In the rows, zero is written as 128.
Families of rows that turns and mirrors carry onto each other, the same ones carrying the whole set onto itself: the rest of each named row's family, in list order
3 families of 5 rows
W: [129 144 139 107 121 109 140 117 120 114 148 117 124 110 118 148 125 136 120 146 111 129 129 121 117 121 127 131 143 168 118 113 162 125 144]
V: [103 142 123 138 122 114 152 147 124 139 132 136 115 143 111 136 105 114 130 135 111 119 129 156 139 133 121 149 125 124 115 126 121 149 115]
F: [125 118 126 127 121 113 118 152 93 140 148 115 125 111 101 136 121 126 120 160 128 130 146 135 148 120 134 136 126 143 102 147 132 121 129]
N: [129 112 170 135 131 123 132 119 147 154 141 118 122 123 149 142 111 132 111 133 112 103 131 116 129 145 151 134 130 134 135 124 133 129 137]
C: [138 151 143 117 118 115 151 116 121 115 141 117 120 109 113 151 122 137 130 143 117 134 130 114 118 122 143 128 145 166 113 123 160 129 138]
P: [105 102 119 132 124 113 126 126 161 151 129 114 112 143 121 128 96 118 127 139 147 140 123 121 114 136 133 123 139 123 106 126 146 140 128]
Y: [133 110 163 127 135 122 130 110 147 144 144 123 134 111 142 132 105 125 111 134 106 108 133 109 127 135 140 143 130 135 143 128 135 136 137]
A: [112 150 121 131 121 118 156 156 130 129 117 128 116 139 113 143 102 110 129 141 113 118 126 148 138 139 135 149 128 121 122 129 119 145 117]
J: [131 144 132 118 128 108 142 111 122 124 142 109 116 118 126 152 117 132 130 139 118 127 139 125 107 123 138 128 135 174 119 112 159 127 151]
M: [131 124 124 131 121 103 118 145 91 145 143 120 133 122 98 132 118 122 124 160 126 137 155 123 143 131 140 135 123 135 107 138 125 116 132]
E: [97 138 121 136 128 113 153 151 117 132 118 133 114 139 112 143 108 124 123 131 115 110 129 155 125 124 138 144 128 128 116 128 121 152 121]
T: [102 105 124 120 122 124 126 126 170 148 131 115 109 137 120 127 102 112 135 139 138 145 125 117 118 143 127 136 139 127 121 136 144 142 120]
Z: [112 101 120 124 125 119 130 121 160 139 124 121 118 137 121 118 107 109 139 136 139 143 126 107 112 143 138 138 137 125 112 134 147 143 118]
Q: [121 116 128 122 124 108 111 147 85 141 140 104 126 115 117 140 113 125 117 165 135 128 152 138 139 126 146 139 133 138 110 133 132 118 131]
U: [139 114 162 125 140 112 135 122 152 147 138 129 142 113 137 139 103 131 106 140 111 110 131 107 131 143 146 145 136 132 137 118 135 125 132]

Same family as Z: C, A, M, U
Same family as P: N, J, E, Q

Families of rows that turns and mirrors carry onto each other, the same ones carrying the whole set onto itself: the rest of each named row's family, in list order
3 families of 6 rows
Laku: [114 102 105 139 100 113 126 108 132 133 111 141 110 128 159 135 116 135 128 124 139 117 124 162 111 93 114 129 169 154 141 130 130 134]
Ton: [117 95 134 144 110 119 139 124 122 131 102 143 89 150 136 153 117 139 135 119 107 117 138 113 126 118 146 141 129 116 108 117 122 144]
Pom: [117 102 139 139 117 128 141 117 119 132 110 136 84 144 136 146 123 147 140 126 106 119 153 124 121 108 143 140 135 111 120 116 121 137]
kupab: [143 95 113 125 110 91 135 110 129 154 122 172 130 132 164 127 111 131 130 126 140 96 155 125 147 83 131 109 126 140 110 144 121 142]
lide: [126 95 117 141 114 81 119 111 114 132 120 141 121 123 139 117 111 130 115 135 126 117 147 125 127 86 135 89 134 131 110 153 116 120]
kife: [114 101 140 142 112 127 115 102 152 141 122 154 97 146 120 128 128 124 154 116 125 120 157 122 142 127 128 136 128 118 109 134 125 150]
Sog: [112 111 106 138 102 113 126 109 141 134 116 151 107 125 159 132 125 142 117 116 147 111 125 153 120 95 126 145 168 145 149 132 132 130]
naden: [109 98 117 140 116 113 148 121 153 135 139 142 131 139 131 141 122 133 131 134 125 99 105 143 127 95 130 145 168 132 131 142 141 137]
puduv: [136 100 104 136 120 97 129 119 128 156 129 165 146 131 154 117 106 124 128 124 138 99 155 125 146 90 127 111 121 128 109 136 125 141]
non: [121 102 120 139 105 86 117 114 111 135 124 137 119 126 131 119 110 130 116 133 131 122 149 121 137 82 136 98 122 134 110 148 114 114]
fam: [115 89 114 139 108 89 125 108 115 134 128 138 121 129 132 108 110 134 123 133 135 110 152 113 137 83 142 97 138 144 106 154 109 123]
febo: [123 109 140 142 108 124 133 120 122 130 105 143 86 146 133 144 127 147 138 135 109 117 151 117 114 115 138 140 126 118 114 119 119 134]
Lezes: [110 101 134 155 109 125 111 100 156 136 122 156 86 141 124 135 122 134 150 118 130 114 144 114 144 124 130 124 131 115 101 130 120 138]
Vefi: [113 105 116 146 117 107 144 111 163 135 138 128 138 137 141 140 122 127 141 123 124 104 113 143 132 96 124 144 165 142 134 134 140 141]
luni: [114 107 115 140 102 108 135 108 135 127 118 140 106 133 154 136 116 143 126 120 143 114 125 160 113 94 109 135 172 142 149 132 121 129]
rok: [136 106 111 133 125 95 134 117 136 158 133 166 133 127 163 113 109 128 127 126 131 102 147 130 147 82 125 105 122 136 110 136 128 146]
nudul: [116 103 121 137 109 110 140 111 163 138 140 134 132 144 126 150 118 126 139 130 122 104 114 145 132 93 127 140 163 135 142 130 138 147]
nitof: [111 98 141 148 109 128 115 111 154 149 124 152 100 141 126 132 125 124 156 127 135 121 156 122 138 130 131 128 127 117 102 135 119 141]

Same family as nudul: Laku, Pom, non, rok, nitof
Same family as febo: lide, kife, puduv, Vefi, luni

Families of rows that turns and mirrors carry onto each other, the same ones carrying the whole set onto itself: the rest of each named row's family, in list order
5 families of 6 rows
Nepuz: [138 115 154 130 147 135 144 134 120 111 116 123 137 135 130 107 112 97 125 130 143 121 127]
mese: [133 109 146 134 143 153 161 135 119 118 117 127 139 129 128 125 136 92 144 117 139 117 127]
Firub: [134 109 160 142 135 142 152 139 120 112 126 136 132 129 137 126 120 107 137 128 138 114 138]
pako: [118 149 111 138 130 146 132 123 123 134 120 123 140 153 123 117 148 157 121 133 123 111 130]
Muriz: [149 122 154 137 139 147 160 132 108 104 117 128 128 125 112 107 120 106 134 130 139 114 126]
Silup: [138 143 124 145 131 130 132 143 113 124 113 130 129 114 126 131 113 142 120 140 102 119 143]
Rofu: [129 143 110 137 114 143 118 115 121 135 112 135 137 122 121 118 153 143 112 144 130 100 135]
nuzi: [142 148 158 120 125 155 142 115 110 130 118 111 135 121 128 117 127 115 139 124 131 143 121]
vef: [118 139 113 153 143 127 136 148 113 126 113 124 130 121 107 125 114 135 126 137 110 121 132]
sekar: [148 125 144 133 142 130 166 136 124 113 129 118 130 129 130 105 119 101 143 129 151 125 126]
teni: [150 150 142 123 142 148 137 118 106 129 125 111 125 117 150 119 146 131 130 122 126 144 138]
bif: [128 132 116 123 139 125 162 110 121 107 116 121 124 118 138 129 159 107 128 129 159 136 124]
lofur: [129 131 90 139 134 120 150 121 129 116 100 145 116 130 119 114 131 127 135 114 128 108 126]
vomo: [149 152 151 124 129 159 133 109 121 133 115 120 130 113 139 133 145 118 123 132 120 134 141]
sebo: [133 121 115 125 131 132 174 100 130 118 125 117 130 122 134 132 155 110 132 124 142 121 112]
tana: [117 134 118 147 129 125 128 134 112 121 111 116 139 136 136 120 98 137 120 133 125 115 145]
vedoz: [126 124 125 117 135 134 168 111 122 126 127 118 129 125 137 142 158 109 141 141 156 109 129]
vig: [117 132 102 138 128 126 150 128 118 104 90 137 111 131 114 135 123 118 131 129 134 102 125]
suza: [124 127 122 155 131 145 131 139 113 122 122 122 138 119 129 112 107 151 115 128 118 122 132]
Zezig: [119 124 96 131 127 132 142 132 119 135 91 127 103 143 114 114 138 124 126 135 134 104 127]
Zad: [127 132 127 107 133 144 164 118 119 117 121 120 133 119 142 129 166 109 124 138 141 140 121]
Moda: [127 155 100 128 121 139 120 120 131 143 117 128 133 136 136 111 155 133 128 134 138 105 131]
Dif: [125 124 103 137 139 111 149 129 127 105 96 123 110 143 117 111 126 121 130 123 134 112 120]
bip: [120 123 112 138 129 118 138 126 119 121 98 139 102 143 116 105 124 114 127 132 148 105 133]
gepig: [151 151 159 128 134 150 133 124 107 114 117 112 130 126 144 132 145 117 124 135 137 132 143]
mapap: [166 153 144 123 117 156 140 114 117 133 116 111 138 115 134 118 139 127 135 127 132 130 128]
fakur: [121 131 135 147 139 138 119 142 123 126 111 117 131 125 129 127 112 143 116 143 119 120 149]
diden: [132 142 95 141 130 139 141 108 126 133 120 118 148 138 128 121 155 152 121 126 142 106 132]
sisif: [144 118 132 128 130 145 167 106 124 126 125 124 118 111 134 139 163 124 135 127 150 123 121]
pabep: [134 147 106 140 116 144 136 109 140 138 118 122 130 130 118 119 162 142 128 137 125 103 130]

Same family as teni: Muriz, vedoz, vig, suza, Moda
Same family as Dif: Nepuz, vomo, sebo, fakur, pabep
Same family as Zad: mese, pako, nuzi, vef, Zezig

Families of rows that turns and mirrors carry onto each other, the same ones carrying the whole set onto itself: the rest of each named row's family, in list order
7 families of 4 rows
Nur: [147 115 121 112 131 122 142 137 117 127 117 130]
rop: [151 121 130 108 135 123 135 131 129 128 122 121]
muzu: [105 133 115 130 133 109 139 114 118 151 141 127]
Gapu: [108 122 122 131 111 151 119 126 128 119 128 144]
Bapu: [107 131 119 133 144 113 142 122 112 148 138 116]
vibo: [150 115 124 117 128 122 140 132 122 130 114 129]
dotuz: [116 141 118 149 127 128 132 151 142 121 157 114]
rufek: [108 119 129 130 102 154 127 139 121 127 134 135]
Zuza: [119 142 121 152 127 128 135 145 147 123 157 117]
Taz: [113 118 120 120 112 157 116 141 125 121 135 137]
Tuv: [127 129 121 148 128 123 128 149 143 119 158 109]
baf: [113 125 123 121 104 149 123 142 124 117 138 146]
Girop: [146 117 129 111 131 132 145 136 128 124 118 117]
sok: [112 122 126 126 103 146 127 137 128 114 135 146]
Bez: [113 123 122 124 108 159 121 131 124 124 132 138]
lusom: [128 133 111 148 131 129 128 157 140 128 159 119]
davip: [106 131 116 125 144 115 140 124 112 148 142 112]
bor: [128 136 119 150 125 133 132 154 146 135 158 121]
rolez: [155 119 123 119 137 122 140 139 119 125 128 134]
seg: [110 139 115 118 139 111 138 126 114 151 151 122]
foli: [102 123 117 121 108 144 129 131 132 119 133 147]
Bolog: [102 137 114 132 135 116 132 121 110 149 131 121]
lazud: [151 121 122 107 136 119 132 136 125 121 127 124]
Kasa: [127 145 123 148 120 127 141 156 139 133 156 117]
Nafer: [107 137 116 123 132 115 142 117 117 153 149 119]
Dep: [148 119 127 113 133 124 139 120 131 125 118 126]
Vune: [125 138 117 158 119 129 132 145 144 134 154 122]
mafo: [105 138 127 119 137 118 149 119 115 147 144 121]

Same family as Kasa: rufek, Girop, mafo
Same family as Dep: Taz, seg, Vune
Same family as baf: vibo, Zuza, davip
Same family as Bolog: Tuv, rolez, foli
Same family as lusom: muzu, Gapu, lazud

Families of rows that turns and mirrors carry onto each other, the same ones carrying the whole set onto itself: the rest of each named row's family, in list order
4 families of 8 rows
maki: [121 117 142 129 149 136 114 113 138 145 129 120 121 125 142 99 135 102 142 136 116 118 124 126 115 129 103 108 90]
dufo: [134 148 116 138 149 111 130 132 159 129 135 123 104 148 142 143 129 124 117 100 132 128 134 121 132 93 110 123 103]
Siz: [155 141 146 138 153 127 120 135 147 108 133 135 122 130 139 128 110 99 124 135 129 129 160 165 139 116 104 133 118]
zaki: [145 117 118 108 135 116 114 138 131 149 139 121 98 113 137 127 125 110 115 140 121 134 140 118 115 135 114 104 113]
lusu: [122 132 119 149 140 111 138 131 151 124 130 126 116 149 139 148 120 119 118 108 121 124 142 122 140 95 102 131 112]
Mivu: [125 133 132 115 147 105 132 134 113 145 124 120 91 115 144 113 139 103 119 111 113 143 145 111 114 137 116 102 122]
lok: [147 147 140 133 158 90 146 133 131 116 144 143 113 128 149 140 114 115 116 101 142 114 142 125 130 120 114 144 108]
Pifos: [150 146 138 135 165 108 143 127 133 136 144 137 113 134 141 149 130 122 124 102 155 123 156 110 126 113 119 136 111]
zala: [116 119 130 131 153 135 106 112 144 141 124 115 121 124 137 100 141 110 146 135 104 130 139 123 111 119 98 121 107]
Tafa: [115 132 132 144 161 120 100 123 144 138 124 122 133 125 125 104 146 102 139 140 112 120 135 124 111 130 94 119 105]
Zimu: [130 152 160 153 144 110 138 131 140 106 123 122 119 134 142 115 117 103 134 110 129 135 170 153 130 119 97 119 108]
Tobar: [132 149 148 156 152 106 140 143 141 107 116 118 121 129 145 111 121 98 130 112 134 142 160 156 131 125 104 131 100]
Debit: [159 134 136 150 149 135 130 130 152 115 133 139 129 144 145 130 115 111 123 138 133 131 157 152 126 116 99 141 122]
nonu: [146 132 100 122 142 118 111 151 138 150 140 127 106 108 142 121 124 113 110 132 103 131 147 118 116 131 117 122 120]
menam: [133 132 149 119 172 121 113 123 133 139 128 129 123 114 143 93 119 120 131 143 124 143 151 106 99 139 111 138 115]
riso: [119 138 129 146 141 103 132 132 147 123 141 125 115 144 155 145 111 114 107 106 119 118 136 131 137 106 106 129 92]
Kab: [122 127 136 118 135 111 131 128 115 149 130 119 98 124 155 116 146 98 120 112 122 151 143 113 110 136 118 107 121]
kizud: [129 137 123 146 143 102 127 123 143 117 144 127 111 143 142 152 117 107 115 104 127 108 138 130 137 106 107 123 99]
Ges: [127 134 155 118 174 126 116 123 128 139 127 138 117 123 154 91 113 111 123 138 124 135 129 114 107 142 120 129 105]
bovu: [127 140 150 127 171 108 109 127 139 133 134 145 131 121 143 93 133 119 125 148 126 136 139 116 106 142 105 138 122]
voreg: [119 131 137 131 152 126 106 110 137 136 124 123 112 128 141 92 136 110 137 138 113 122 120 131 106 128 99 108 102]
lefi: [134 152 146 167 156 117 146 131 142 109 112 124 127 143 143 115 119 107 131 105 128 136 166 138 117 120 97 129 109]
sul: [138 145 148 157 165 129 146 136 144 108 118 136 121 134 134 111 124 104 136 106 121 142 167 140 125 115 101 111 105]
fopi: [120 127 123 124 149 111 132 121 122 143 129 121 102 124 151 114 143 106 125 106 110 144 156 96 102 146 110 118 119]
moraf: [150 120 114 109 143 121 113 146 131 150 132 113 104 112 139 123 122 96 113 132 127 146 133 120 111 136 122 114 105]
Luze: [150 136 137 140 157 100 155 138 131 128 136 138 122 128 139 143 115 124 122 109 147 124 157 114 131 115 110 149 115]
doz: [144 131 146 146 146 126 121 132 145 115 135 134 124 140 150 135 120 96 122 139 138 136 161 165 138 121 108 137 117]
beni: [150 114 99 110 146 123 115 135 142 144 139 124 107 116 140 121 129 110 117 136 115 138 141 109 107 140 111 126 112]
mola: [148 136 142 138 161 100 148 133 126 132 145 140 121 122 151 146 117 108 118 104 138 110 146 130 133 118 114 148 99]
gezi: [123 135 124 135 135 106 133 134 119 153 141 125 106 112 149 114 143 112 124 112 108 132 165 104 110 140 110 110 123]
kezav: [137 138 152 124 175 123 110 118 121 139 127 135 114 117 139 95 119 112 128 145 131 127 133 120 100 145 112 123 106]
fod: [152 133 146 141 153 139 129 132 156 110 142 151 124 140 142 124 112 116 126 139 132 144 165 147 127 115 102 117 115]

Same family as Ges: maki, Tobar, riso, Kab, moraf, doz, mola
Same family as lusu: zala, Debit, menam, lefi, fopi, Luze, beni
Same family as lok: Siz, zaki, Mivu, Zimu, kizud, voreg, kezav

Families of rows that turns and mirrors carry onto each other, the same ones carrying the whole set onto itself: the rest of each named row's family, in list order
7 families of 3 rows
vep: [140 146 131 140 152 123 134 123]
vuno: [102 132 133 134 107 131 125 112]
zinuf: [141 134 128 130 122 154 114 137]
kogi: [136 144 125 126 153 117 134 118]
Kame: [98 128 126 130 113 128 130 136]
kagak: [127 126 141 117 119 129 146 105]
pepo: [133 121 133 116 121 123 143 103]
kob: [118 131 129 124 121 124 105 104]
Pegot: [116 118 111 133 114 117 124 110]
logi: [110 137 135 118 127 127 102 127]
fite: [145 124 115 133 122 147 120 139]
ropu: [122 126 128 139 108 134 129 150]
Gamuz: [118 117 108 124 127 114 115 129]
pef: [130 151 139 143 145 130 142 126]
gatu: [134 129 124 136 115 154 128 142]
midak: [132 127 141 113 123 127 138 101]
bito: [140 120 116 132 122 124 110 142]
tukol: [121 154 141 129 143 129 142 123]
zaret: [129 137 140 128 119 138 105 142]
Vilat: [125 140 122 136 141 119 156 126]
Dafil: [134 141 125 145 144 123 148 128]

Same family as fite: zinuf, gatu
Same family as pef: vep, Dafil
Same family as logi: Kame, Gamuz
Same family as zaret: ropu, bito
Same family as Vilat: kogi, tukol

